One turn moves every row onto another: examples first, then more rows asked:
q42: -6 -12 -10 -32 -13 13 -7 23 7 -4 6 -34 14 -5 -9 -7 27 -15 12 0 -12 0 -17
 13 24 15 12 -7 -22 -14 -6 -1
q614: -12 -1 -31 -17 1 9 12 36 4 6 14 -16 22 -12 -4 17 21 -15 11 10 1 10 21 30
 18 6 0 23 0 -6 -9 -11
q454: -5 13 -3 1 -6 1 -7 16 -12 13 18 -20 7 -12 17 -13 -9 -7 19 9 -2 -18 12 -5
 5 6 3 -16 -16 -12 20 1
q567: -22 16 -11 -13 2 10 19 26 -6 -20 -1 -25 -1 31 11 -6 25 -17 10 8 6 9 8 25
 15 13 7 -5 17 -31 15 16
q950: -5 -4 -16 -13 4 12 15 25 -8 -2 13 -11 23 -22 -3 9 12 -7 0 17 9 12 29 27
 17 10 -3 19 2 -12 -18 -4
q98: -8 -2 -15 -14 -5 11 7 26 7 -3 10 -13 25 -14 1 20 16 -19 5 8 18 10 26 33
 15 14 -6 20 -4 -11 -3 -10
q465: -29 6 -6 -20 2 8 14 38 -6 -18 -12 -25 -4 28 13 -10 18 -27 3 5 0 5 2 20 6
 7 8 -14 13 -22 -3 22
q161: -2 5 -12 3 -7 9 4 24 -15 0 6 -17 5 -4 24 -24 -11 -13 22 15 2 -26 19 2 10
 -2 -6 -9 -13 -18 18 -6
q192: -13 2 -8 3 -11 3 -5 20 -16 1 5 -9 16 -9 21 -12 -11 0 17 14 -3 -33 15 11
 12 9 -8 -15 -6 -20 12 0
q146: 0 -15 -11 -33 -13 11 -8 22 4 0 2 -35 13 -1 -5 -8 27 -13 14 3 -7 6 -16 14
 21 12 9 -8 -19 -23 -12 -2
q304: -24 13 -6 -11 6 13 22 29 3 -24 -4 -31 7 30 19 -4 19 -20 4 10 3 9 2 15 5
 7 7 -3 18 -15 10 19
q895: -20 14 -12 -12 4 8 19 42 -10 -20 -1 -28 -6 28 22 -8 10 -20 6 8 6 8 -9 17
 5 8 10 0 16 -18 8 18
q280: -8 14 -11 7 -3 9 3 22 -14 0 12 -11 2 -12 17 -14 -10 -2 12 14 3 -28 5 -3
 18 1 -5 -13 -15 -21 19 -1
q802: -22 -7 2 -7 7 3 9 31 -14 4 -22 -33 -3 -4 17 -6 18 -13 10 -9 12 25 -9 5 9
 10 8 -14 -24 -4 1 -3
q585: -18 3 10 -10 6 17 3 13 -3 23 -1 -31 0 -13 18 -1 12 -2 -9 -7 -24 -6 1 16
 13 -8 19 -7 -12 -27 -8 1
q934: -11 -3 -21 -18 7 13 11 34 2 -1 4 -14 23 -23 0 14 12 -11 15 8 3 8 29 33
 29 9 -5 16 -1 -11 -13 -9
q290: -3 -1 -20 -19 -2 12 22 36 1 2 10 -18 15 -23 -1 13 24 -3 9 1 4 12 17 29
 19 7 -1 16 -5 -16 -17 -22
q527: -18 21 -4 -9 0 10 27 38 2 -19 -9 -21 2 29 23 -11 11 -11 4 12 7 10 0 26 6
 12 3 -1 7 -32 7 16
q336: -12 2 11 -4 0 14 2 7 -3 27 3 -33 -5 -9 17 -2 16 -6 -7 -5 -23 -3 2 18 14
 -4 13 -6 -12 -30 -11 -2
q427: -6 10 -13 7 -3 5 -2 27 -20 11 15 -6 8 -18 19 -11 -6 -6 19 9 -4 -26 10 4
 13 -4 -2 -13 -8 -17 15 9
q140: -21 -11 2 -3 2 7 6 25 -17 6 -22 -36 -5 -4 12 -7 18 -10 13 -8 12 26 -5 8
 1 9 6 -16 -22 -8 -2 2

q192 -> q98
q567 -> q161
Where do these go?
q802 -> q585
q427 -> q614
q280 -> q934
q336 -> q146
q290 -> q465

